In the data rows, 128 means zero.
Each pair is two rows. How far apart are they, by a hidden measure? 0 means very close, and 20 very far. Two or three weighted sums of its numbers give each row a place; it is the straight-line distance between the places.
[162 158 110  91  99  89  95 164  78  78 131 172 161 121 149 131]
[111 100 154 100 170 169 116 159 152 176 143 142 145 165  86 113] ~ 8
[ 90  86 114 176 113 104 103 152 166 111  79 124 104 155 171 129]
[142 125 146 156 111  78 143 144  79  77 140 174 161 128 156  77] ~ 8
[ 93  92 152 167 171 132 173  90 144  82  94 150  77  98 172 130]
[182 173 161 102  77  77 160 122  75  73 159 136 183 172 112 104] ~ 4
[ 76 136 136  93 152  94  84 176 159 139 127 161 114 104 111 165]
[136  87  90 126 129 166 126 128 119 116 116  96 156  94 124 109] ~ 9
[104 164 102 176  78  97 165 163 151 110 176 182  89 146  96  83]
[ 95 116 171 145  91 128  90 166  80 150 133 153 165 158 153 134] ~ 12
[175 160 127 134  96  84  80  91 123 165  95  92 154 181  74  78]
[ 80 110 122 114 170 168  85 174 130 183  99  89  91  75  81 125] ~ 10
[136 115 149 170 173 181  95 122 172 164  83  80  80 130 100 156]
[116 116 141 116 108  80 169 154 115  92 175 152 122 152 131 133] ~ 9
[120 115 154 158 114 163 156 169 169 149 169  86  79 104  93 125]
[127 152 146 134  84  99 167 182 113 107 130 166 147 175 127  95] ~ 11
[ 74 100 116  85 145 173  83 158  90 135 177 148 143  88  96 168]
[138 129 114 106  84 152 144 133 100 139 167 132 145 159  78 138] ~ 4
[ 80 132 149 167 119 116 104  92 140 129 166  84 124  94 140 162]
[111 101 119  85 179 170  93  84 173 163 148 106 148  98 147 107] ~ 8
[171 113 102  76 176 121 146  96 144 135 164 146 140  80  87 133]
[140 130 162 175 111  87 164 104 102 106 108 147  93 154 110 137] ~ 9
[183 121  73  77  74 143 183 102 134  73 177 183  83 137 133  75]
[128  84 177  94 175 149 139 100 139 121 157  93  98 144 146 162] ~ 9
[135 173 123  80 182 153  92 104 128 127 113 127 170 106  77 150]
[172 111  78  98 130 144 146 106 123  76 158 181  97 101 149  79] ~ 9
[137  91 148 125 122 139  79 132  81 156 122  82 175  95 132 182]
[155 178 126 139 133  74 156 105 158 108 103 101 129 137 106 109] ~ 12
[102 144 145 171 159  87 102 155  89 105  99  78 178  99 153 181]
[159 130 122  91 136  82 179 148 104  92 178 161 154  87 169 133] ~ 8
[118 154 107  75 133  75 135 183 123  88 169 106 171 153  88 121]
[121  77 118 167 112 118 129 115 124 158 142 138  74 156 117 121] ~ 3
[136 182 103 155 135  77 123 176  74  86 111  81 175 179  86 136]
[153  90 158 174  87 103 168 150 162 139 163 172 114  99 115  87] ~ 6
[ 83 120 146 147 132  76 106 163 102  90 163 173 121 167  80  93]
[119 166  84 170 100 164 175 159 155 150 117 179 157 110 107 139] ~ 9
[139 162 147  91 148 183  76  93 135 111 142 130 156 145 156 134]
[162 114 150 103 100  98 141  81 128 152  96  97 126 122 150 143] ~ 7
[183 141  77 113  82  94 182 162  75  91 170 143 133 182 138  90]
[110 133 134 127  92 110 172 150 142 154 157 177  91 160  81  93] ~ 8
[ 87 133 162 101 161 158 102 161  81  97 179 165 121  73 146 146]
[117 157 103  82 130  83 148 176  83 108 138 164 158 153  90 114] ~ 3
[116 112  95 104 120 144 123 146 158  81 172 155 161 133 161 102]
[170 168 139 116  75 139 138 169  84  77 179 181 145 171 146 104] ~ 9
[ 81  81  75 130 142 126 162 152 118 120  80 163  98 156 167 107]
[141  83 166 125 159 142 167 156 111  96 122  89 155  83  98 138] ~ 11
[173  91 173  97 159 115 133 142 131 133 135 111 164  81 125  90]
[ 94  83 167 176 120 108 109 180 106 117 153 173 140 110  78 158] ~ 7
[ 92 156 133  80 183 139 100 115 102 128 179 160  96 110  74 120]
[ 85  94 145 110 170 104 119 161  90 120 137 110 130 125 100 164] ~ 12
[122  82 170 104 158 120 151 171 141 174 150 126  91 149  97 128]
[ 91 152 171 128 106 112  80 130 106 103 160  83 110 100 120 175] ~ 9
[130 181 164 172  83  92  85 162  96  82  94 103 112 111 134 172]
[ 74 137  96 163 113 173 103 177 139 109 102 169  76  87 155  97] ~ 9
[171 114 157  87 124 162 128  82 150 140 140 121  97 144 137  80]
[163  74 144 101  85 110 181 107 160  94  89 150 129 107 183  75] ~ 10
[145 143 115 169 154  91  97 161 152 179  91  83 122 150 165 176]
[132 118 104 152  86 114 129  80 174 113  74  93  77 179 147 145] ~ 15
[159 178 135 143 153 164  96 127 183 133  91  78 129 167 161  76]
[153 119  83  96 137 151 150  82 116 100 142  85 169 158 179 146] ~ 9
[173 123  91 121  77 116 104  89 161  91 117 172 110 182 164  80]
[132 112  86 181 127 171 175 149 155 148 122 129 104 116 171 113] ~ 17
[145 105  92 100  81 129 169 176  86 121 171 173 107 126 130 140]
[161 172 104  74 103  88 108 128 123  88 162 180 111 141 151  82] ~ 10
[125 164 152 135 103  98  83  88 139 137  90  75 120 173 141 132]
[ 87 135 172  95 173 127 122 164 101 180  97 142 159 148  82 127] ~ 4
[175 148 156  88 102 140 150  78 143  88 136 180  76 119 152 147]
[177 171 144 129 145 177  79  73 183 149 122  74 179 181 105  80] ~ 11
[ 98 109 110  82 135 156 147 108 156  87 118 109  92  85 160  88]
[175  79  90 140 118 131 170  79 180  81 132 149 111 166 182  73] ~ 3
[160 168 141  75 124  90 163 118 143  86 141 118 117 130 112 145]
[160 160 134 138 139 122 140 156 165  80 105 115 168 127 124 123] ~ 11
[132 166  77  73 161 144  82  87 153 170  98 172 145 118  74 154]
[176 179 127 150  76  83 162 108 103  84 130 140 116 181 176 145] ~ 10
[115 155 121 120  98 116 176 143 125  95  86 106  84  83 171 166]
[105 172 139  77 114 110 159 162 111 161 175 158 134 122  81  89] ~ 1
[101 117  80 160 103 170 129 119 154 134 170 174 133 147 173 100]
[163 153  80 153  76  82 182 140  86  78 146 149  92 155 104  90] ~ 10
[113 136  91 132 154 180 139  90 122 157 149 104 142  80  92 113]
[147 159 144 163  86 136 116 142 177 156 131 139  83 121 109 144] ~ 7
[166 143 151 180  73  74 176 131 110  89  73 147 164 183 175 124]
[173 135 182 182  73  86 122  78  78  74  88  83 182 167 143  81] ~ 2
[118  92 153 162 102 167  95 178  95 161  90  88 167  84 139 171]
[180 173  94  86 118  87 119 115 176 120 152 143 123 118 120 100] ~ 15
[ 73  81 176 173 178  97  84 137 154 173  94 170 123 157  97 141]
[112 174 175 111 145 111  85 171  93 157 104  81 135 142 175 173] ~ 6
[146 136 108 150 126 134 123 134 116  93 170 140 157 161 136  89]
[119 116  76 147  94 109 151 157 128  82 120 125 167 172 118  83] ~ 7
[ 84 124  96 112 108 146 142 102 162 125 129 113 141 119  84 173]
[145 152 143 112  99 101  93 115  96 155 169 156  98 119 139 157] ~ 7
[129  92 106 117 125 111  87 156 163 142 119 141  95 131 172 135]
[ 98 144 133 140 147 172  74  92 146 145 120  73 158 174 114  97] ~ 8
[ 92 166 114  94 121 101  80 181 127 182 129  99  89 139 145 155]
[163 122  75 137  75  87 168 132 111 104 118 181 180 136  79  83] ~ 11
[107  76 160 118 149 173 140 167 121 103 102  97 140 129 153 174]
[ 77 101  91  92 176 179  78 126 121 151 104 164 126 141  88 150] ~ 10
[160 127 122 137 167  91 136  82 153 165  88 115 134 161  82 101]
[110 116 121  95 168 131 119  87 113 143 107 146 136  86 169 119] ~ 8
[ 84 140 125  99 173 130  95 161  89 125 130  98 162 132 139 160]
[143 180  84 161  96  75 146 179 116 137  74  82 128 145 182 182] ~ 9
[121 155 170 152 156 162 145 153 126 124 173 128 106  82  93 126]
[128 160 126  73 137  93 181 178 130 103 124 108 173  86 157 122] ~ 11
[101 149 176 135 159 178 117 148 169 180 112  79 114  73 111 147]
[141 118 160  95 110  86 175  99 112 148  98 179 131 149 162  81] ~ 10
[109 105 158  88 133 132  93  81 160 129 170  74 143 121 116  95]
[ 98 180 149  78  93  78 124 183  75 117 152 115 120 156 111 138] ~ 6
[170 140 119 109  95 146 119 160 171 137 137 138  85 161 128 106]
[165 176 126 174 116 107 136 136 131 140  85  99 150 104 178 178] ~ 12
[127 176 130  96  98  90 103 149  80 135  97  76 179 108 145 153]
[161  95 165 182  83 137 101  88 146 126  75 136 150 150 180 166] ~ 7
[ 97 131 157 179 138  93 131  88 143 137 149 133 167 145 176 164]
[108  99 121 138 163 168 150 177  80 153 181 178 115  84  77  99] ~ 8
[107 120 173 133 181 153 121 150 135  96 167 128 171 124 104  81]
[ 84 182  83  76 154 141  81 181  94 171 125  99 180 131  73  76] ~ 2
[102 165 100  91 175 163 106 153  97 160 148 126 113  76 181 180]
[134 140 129 143 104  84 181 100  86  77 125 159 167 180  90 116] ~ 13
[ 83  93 159 132 174 175 144 152 167 128 167 109 100  82 113 114]
[156  85  90 158 129 182 168 122  93 154 134 166  73 162 159 136] ~ 4
[ 81 176 141  94 111 152 157 172  75 130 108  90 172 106 146 152]
[132 127  95 106 122 169 117 172 119 107 106 140  85 127 169 178] ~ 8
[ 88 104 136 180 114 101 124 170 121 128 155 162 147  78 148 176]
[111 139 117 172 171 131 148 141 125 152 106 160  82 108 166 156] ~ 7
[147 179  81  83 179 176  73 104 170 178 109  91 139 121 108 105]
[140 154  95  90  88 105 164 113 105 115 145 167  82 173  98  76] ~ 5
[124 100 154 174 130 107  81 153 133 127 101 131 158 130  82 143]
[104 150  99 166 149 172 148 116 150 173 108 144 111 166  81 148] ~ 7
[ 74 113 167 109 117 157 142 107 105 160 131  87  96 128  96 175]
[100 129 101 127 158 127  90 173 143 145 123 176 105 130 105  94] ~ 11
[ 78 161 109 148 113 166  90 146 161 183  74 124 163  98 106 129]
[ 99 107  89 123 132 158 174 158 177 126 103  87  75 118 168 149] ~ 14
[ 97 102  80 126 144 135 104  85 163 132 165 155 170 132 143 155]
[139 115 130 148  82 172 131 124 153  87  84 152  88 118 124  91] ~ 6
[141  95  78  74 170 183  82  85 133 140 135  79 132  96 130  91]
[ 79  79  98 125 172 130 108  98 160 169 107  95  75 143 152 129] ~ 3
[122  88 161  81 172 157 125  84 152  91 149 153  93  78 161 144]
[162 168 142 114 167 167  75 105 161 107 147 141  74 122 118 153] ~ 13
[ 98 143 157 107 130  91  77 112 148 141 146 114 181 151 107 115]
[175 137 183 178  79  97 142  75  73  84  84 108 178 172 123 182] ~ 10
[ 96 126 129 119 169 175  84 137 118 141 112  84 140  99 120 161]
[ 95  89 103 178 146 103 129 150 110 122  86 119 137 129 158 153] ~ 9
[ 76 109 140 161 107 137 125 101 179 163  97 160  74 148 164  89]
[122 159 112 103 143 100 170 160  93  78 132 107 176 119 114  93] ~ 11
[178  76  93 141 117 182 164  74 158  83 115 157  87 144 179  92]
[145  97 100 131 149 173 118 151 167 160 172 112 159 147 108 122] ~ 9
[102  85 166 121 128 148 104 159 156 115 173  99 124  97 109  89]
[173  94 137 124 105 141 120 122 181 162  81  96 157 180 102  84] ~ 6
[143 168 107 129  84  87 157 164 138 121 178 121 130 113 119  92]
[112  87 130 165 169 122 106 104 109 180 168 112  94  80 126  91] ~ 7
[ 95  96 138  95 120  89  96 147 121 101 117 120 163 150  84 175]
[ 83 119  82 157 117 180 103 119 172 181  87 119 127  95 147 110] ~ 9
[150  77 180  74 183  75 155 104 181  74 183  84 139  73 174  77]
[ 84  91 115 142 109  79 129 159  94 146 154 156 166  81  84 167] ~ 11
[159 118 104 115 165 158 133 115 103 144 135 101 171  94 145 171]
[111  90 172 128 146 146 180 123 181  80 159  87 169  74 177 125] ~ 12
[120 114  83  83 142 120 106  91 177 116 145 155 104 170 102 123]
[131 114 108 158 138 121 172 154 144 167  87 177  84 106 101 155] ~ 13
[153 149  98  77 161 164  75  92 126 168 131  73 177 179 130 116]
[137 128 106 113  79 118 168 146 132  80 151 163 175 140 153 154] ~ 5
[180 163  78 111 123  81 164 163 150  91 182 135 178 116 145  74]
[106 149  92 100 161 168  91 130 177 114  79  93  76 140 117 158] ~ 16
[171 177 132 151 142  80 116 138  85 115  92 135 177 153 161 170]
[133 162 120 165  98 101 111 170 162  99 163 167  99  74 176 160] ~ 2
[174 176 143 164  79  77 172 146 103 102 138 133 153 141  96  77]
[139 153 141 175  96 160 132 101  88 104 166  86 109 160 106 130] ~ 7
[160 146  81 141 157  94 102 141 104 112 174  89 106 150  90 102]
[131  98  90 179 102  97 112 132  88  88 162 181  87 177 108  96] ~ 10
[105 110  82 135 114 156  79  84 107 182  91  78 148 166  73 147]
[ 73  80 121 116 146 172 130 176  97 181 168 154 134  77 138 127] ~ 11
[115  86 168  74 163 133 177  96 134 132 178  87 118  91 149 127]
[123 141  75 139  85 148 165  99 166 102 153 161 128 173  75  96] ~ 18
[103  81 156 145  83 107 172 145 143 102 173 117 119  90 150  91]
[ 86 107 165 172  98 106 105 165 147 147 100 162 119 106 142 114] ~ 8
[168  93 108 179  77 138 117 116 133 136 110 143 129 176 142 162]
[ 99 166 174 108 144 137  86 114  89 141 105 152 118 102 125 119] ~ 6
[154 103  83 146 173 182 100  74 183 112  76 151 134 125 103 128]
[137 126 123 177 126 161  98 131 137 173 130 151  89 141 139 162] ~ 7
[119 167 161 103  91  75 161 178  74 130 155 166 174 162 113  99]
[150 150  73  81 144 165 137 148 118  81 112 183 112 112  90 132] ~ 12
[ 89 112  76 181 103 183 166 124 174 146 102 179  94 102 120  96]
[ 85 174 182 169 158 151 126 128  83 126 144  74 136 132 163 172] ~ 7
[ 76 147 163 103 179 122  90 147 162 157 104 122 106 135  82 109]
[102 125 181 177 106 150  96  95  82 150 137  81 178 164 174 183] ~ 7
[132 183 120 102  77  99 159 135  74 101 104 117 181 160  99 149]
[181 122  98 113  76 133 145  74 151 101  80 104 169 165 121 131] ~ 5
[152 148 171 149 141 127  83 145 145 169  85 116 118 148 160 176]
[162 127 159 148 119 141 152 133 148 133 150 153 115 133 143 141] ~ 1
[139  79 157 141 160 108 134 153 167 162 100 159 136 117 164 112]
[107 103  94 107  96 153 112 140 157  89 133 170 146  95 142 140] ~ 8
[169 171 156 158 129 154 147 134 142 149 110 123 149 131  93  77]
[ 75  90 164  98 155 123  94 103 125 127 100 149  76 144 134 108] ~ 18
[148 110  73 140 140 183 150 100 178 137 110 114 108 137 165  93]
[134 181 140 115 120  84 165 167 105 109 154 128  86  74 179 130] ~ 8
[108 117 134  97 158 181 169 108 156 109 138 101  88 149 105 129]
[175 170  77  94  82 101 135 137 136 147 101 106  94 180 134 101] ~ 6
[158 161  99 111 153 109 153 121 132 148 121 166 120  96 167 160]
[126 106 162 109  89  78 150 141  80  90  97  94 113 152 110 101] ~ 16
[101 129  92 180 109 179 171 105 129 101 119 167 126 155 166 165]
[154 135 141 135 155 178 147 147 153 172  76  83 176 135  75 159] ~ 8
[ 91 118 153  88 182 132  74 146 175 154 157 113 132 128  78 171]
[147 124 111 101  80  81 105 107 139  76 156 165 176 117 166 104] ~ 11
[120 174 102 121  81  88 137 182  98 143  88 121  81 103 180 172]
[133  78 168 117  93  82 113 171 107 163 145 153 133 123 155 167] ~ 8
[157 109  79 168 105 167 111  78 178  85  91 173  89 111 173  86]
[ 90  91 146 153 126 144 117 151 113 168 165 127  76  84 112 175] ~ 14
[130 146 147 155 102 135 124 129 182 131 116 180 153 132 110  79]
[160 164  74  85  78 138 170  90 124 120 127 175 175 178 136  94] ~ 6
[111 152 156 103 131 102  77  77 141 164  77 144 138 177  87 106]
[ 92  86  97  88 131 178  99 161 134 153 118 167  90  91  83 114] ~ 11
[106 123 155 145 124  99 151 168 109 161  99 110 131 107  93 105]
[150 119 134 102 152 159 125 145 102 104 150 182  73  97 157 119] ~ 10
[ 83 157 121 144 172 181  83  97 142 150  91  80 172 163  79 118]
[166 133 166 111 143 108 114 131 105  87 139 137 179 136 160 169] ~ 8
[123 104 143 173  81 122 120  99 140 105  92 163 168 179 172 101]
[123 140  83  97 167 143 132 113 150 160  82 134 161  98  84 142] ~ 16
[165 148 128 130  88  89 127 144 105 108  88 165  87 105 164 106]
[ 83 159 100 118 181 181  76  88 174 156  78  78 132 113  74 100] ~ 4
[177 132 148 162 116  95 152  77 136  79  74  82 165 161 181 177]
[110 176 129  80 136 169  88 128 160 151  81 149 143 124  73 161] ~ 11
[133 178  89  76 108 103 115 180 140 126 114  81 102 107 115 172]
[151 133  84 166 153 159 141  82 173 122 123 122 107  95 168 150] ~ 5
[142 145 139  80 102  93 167 100 131 158 136 105 127 154 155 146]
[174 166  89 163  90 145 119 156 111 119  82 178  85 155 135  95] ~ 14
[113 124  84  82 134 160 134 132 125  98 107 182 151 176  76  80]
[178 126 139 130 146 166 152 124 106 174 107 132 172 151  87 135] ~ 14
[ 78  97 168 119 154 174  92 182 122 128  94  89 105 152  94 151]
[163 121 107 128 111 125 126 103 135 167  89  96 166 114 104 158] ~ 10
[167 162 138 181 116 167 126 122 134 129  78 175 138 170 172 148]
[140  75 145  83 154 154 133 106 110 125 121 145  98  81 153 119] ~ 16
[ 86 147 148 110 104 165 167 179 110 142 109  80  86  73 109 168]
[179 181  78  79  95 174  99 121 147 118  84 114 178 129 122 156] ~ 11
[166 172 137 157  81  79  82 127  75  88  84  88 133 139 151 134]
[154 154 126  90 151 125  77 115 111  90 115  92 181 110 150 168] ~ 7
[130 165 118 145  89  76 136  95 120 145 158 100 149 162 108 111]
[130 158  86 160 105 109 118  84 129 148 111  75 172 112 122 155] ~ 3
[ 91  74 128 127 181 110 179 134 169 105 154 117  81  77 176  94]
[179 153  99 104 115 141  73 127  78  90 129 158 109 169 126 130] ~ 18
[155 142 125 164 155 106 102 121 152  97  92 165 123 167 121 126]
[178 122 123 129 107  78 163 114 157  79 154 171  99 173 139  77] ~ 7
[131 132 119 155 162 180 131  94 154 163 144 168 100 172 108  84]
[183 183 118 126  74  73 178 161  73  73 161 169 178 183  89  79] ~ 7
[161 110  96 100 154 138  87 140 147  95 146 151 175 135 126 116]
[172 111 107 168 107 132 180 133 175 117  85 107 105 102 121 143] ~ 7
[129  98 164 172 174 168 114 166 168 174 114 170 108 135 148 158]
[177  73  93 160  90 149 174  74 182  75 102 154  73 176 180  89] ~ 10
[ 74  99 113 131 166 102 163 179  85 122 124 114  95 108 154 174]
[ 93 112 144 118 162 178 165 112 138 130 100 100 158 124 151 181] ~ 11
[182 183  81  77  75  79 131 137  99  74 173 145 181 182 132 103]
[110 158 107  96 101 109 179 149  88 123 143 155  77 101 123 123] ~ 5
[105 153 165  89 141 114 109 158  87 100 139 126 132 157  76 152]
[120 147 127 121 109 136  94 143  77 132 111 104 169 159 138 152] ~ 8
[116 169  74  76  76  85 152 183 148 124 183 183 111 176 109  74]
[ 76 122 177 103 178 112  82 162 100 170 175 139 143  76 112 178] ~ 9
[106 141 174 120  74 106 127  87 104 117  78  94  78 169 168 163]
[139  88 173 147 142 120 135 102 117  84 167 154 106  99 170  91] ~ 11
[ 77 153 126 156 129  90  83 179  95 152 178 101  99  93  94 124]
[165  97 137  80 177 142 149  98 182 159 132 102  92 172 168  78] ~ 16
[ 93 155 106 169 163 113 107 150 159 150 180 123  88  87 137 120]
[141 100 101 151 140  93 177 144 142 134 141 124 159 108  83  96] ~ 3
[121 103 102 124 137 152 157 103 171 167  77 123  84  87 137 181]
[157 163  90  77 143 149 105  78 180 143 140 156 125 135 135 139] ~ 8
[182 139  75 157  78 110 179  87  98  73  79 132 116 155 183  81]
[145 113  84 151 164 124  89 119  81 141 118 129 120  85 113 115] ~ 10
[115  86 129 181 119 110 113 105 173 135 150 135 166 160 182 147]
[181 183  76 160 106 126 101  97  79 107 132 172 163 158  99  84] ~ 17
[162 137 113 144  99 143 166 103 176  89  82 102 147 126 128 112]
[ 78  91 103  96 141 149 150 174 114 181 151  88 144  85  85 161] ~ 15
[169 142 128  78  75  73 128 167  76  82 135 175 142 175 133  86]
[103 169 145  96 179 139  80  87 149 158 105 105 167  96  84  92] ~ 7
[172 173 147 118 125 147  74  73 154  94  73  84 160 183 119  98]
[132 175  95  75  80  95 173 168  74  79 171 177 168 165  91  82] ~ 9
[174 166  88 107 162 134 107  79 143 166  78  75 182 178 107  74]
[143  75  76 136 104 173 156 126 180  99  97 182  90 156 129 159] ~ 7
[ 85 124 178 135 120 144  97 176 108 179 109 148  83 148  95 123]
[ 90  85 116 159 151 121 139 141 117 180  96 124  94  90 120 156] ~ 9
[124 151  79 123 139 100  85 154  98 143 108  92 174 152 105 157]
[ 89 104 125 161  96 138 100 174 140  83 154 120 159 105 103 129] ~ 8
[ 75 117 101 156 122 159  98 154 116 145 115 135  87 133 138 105]
[ 99 133 155  85 167 149  86 123 159 134 164  84 163 143 171 119] ~ 7
[156  73 150 162 175 169 166  97 179 142 147 166 103  93 183  88]
[179 125 119 134  74  76 178  93 137  78 122 131 177 164 167  78] ~ 10
[147 172 177 154  79  74  77 143  73  81 133  94 156 116 134 149]
[109 111 149 164 165 115  81 101  90  87 173 130 183 102  91 173] ~ 4
[165  80 105 165 132 156 175 118 114 103 153 181 137 123  98 109]
[114 103  94 171  95  85 173 140 155 134 147 160  83 134 134 167] ~ 3
[172 138 153 148 113 147 134  81  92  97  93  74 163 130 180 181]
[119 150 140 119 100 142  97 114 165 156 181 178 151 111  99  84] ~ 7
[ 89  80 111 141 175 119 104 113 149 172 141 179  86 121 174 134]
[169  87 181  84 180  74 183 152 173  78 178 144 179 100 157  75] ~ 3
[141 110 152 130  78 118 127  77 102 119 129 157 135 149 107  75]
[126 179 106  93 109  77 108 180 129  83 132 103 136 125 111 151] ~ 9
[117  96 111  84 181 128 132 146 134 164 176 150 114  89 126 160]
[128 146  88 139 124 163  91 138 132 113 165 104 100 146  88 126] ~ 10
[124 108 151 150 115  94  99 131 129  85 146 158 155 174 154 139]
[115 106 164 138  85 163  88 149 157 161  76  77  93  88 127 176] ~ 6
[103 123 155 163  97 182 166 141 171  95  75 113 150 114 109 140]
[137 136 127  84 152 140 169  88 127 157 120 112 127 107 118 125] ~ 12
[ 80 148 128 123 178 124 122 105 148 129  89 125 164 139 108 135]
[ 74  96 178 110 146 170 134 130 147 144 123  76 154  78  84 134] ~ 9
[ 78  93 179 156 105 126 155 120  87 165 146 142 153  92 117 110]
[ 88  79 156  89 160 124 162 139 180  95 158  87 127  90 155  82] ~ 9
[ 91 119  81 159 150 157 172 165 144  93 121 136 141 144 160 127]
[136 144 113  97 142 128 133 151 122 151 166  96 127  89  82 122] ~ 12
[170 115  85  86 139  92 124 167 142 174 155 126  91 104 101 126]
[180 119 103  81 134 159 182  76 149  80 113 163  91 172  86 110] ~ 18
[161 156 166 126  90 108 139 106 164 162 138  99 157 147 166 156]
[108 145 180 102  90 103  75 148 145 153 101  73 116 123 137 157] ~ 6
[151 163 120 108 148 131 111 155 168 169 137 131 149  94 119 153]
[119 121 175 149 121  84 115  75 136  85  95  90 117 119 171 142] ~ 11
[133 152  93 152 169 173 107 129 176 181  98 161  86 120 134  95]
[154  84 154 179  87 124 180  82 132 128  93 180 103 108 132 117] ~ 5
[120  94  89 124 147 178 120  93 131 111  83 127 114 102 162 156]
[ 84 167  91  89 177 134  78 166 120 182  90 105 107  74  87 111] ~ 7
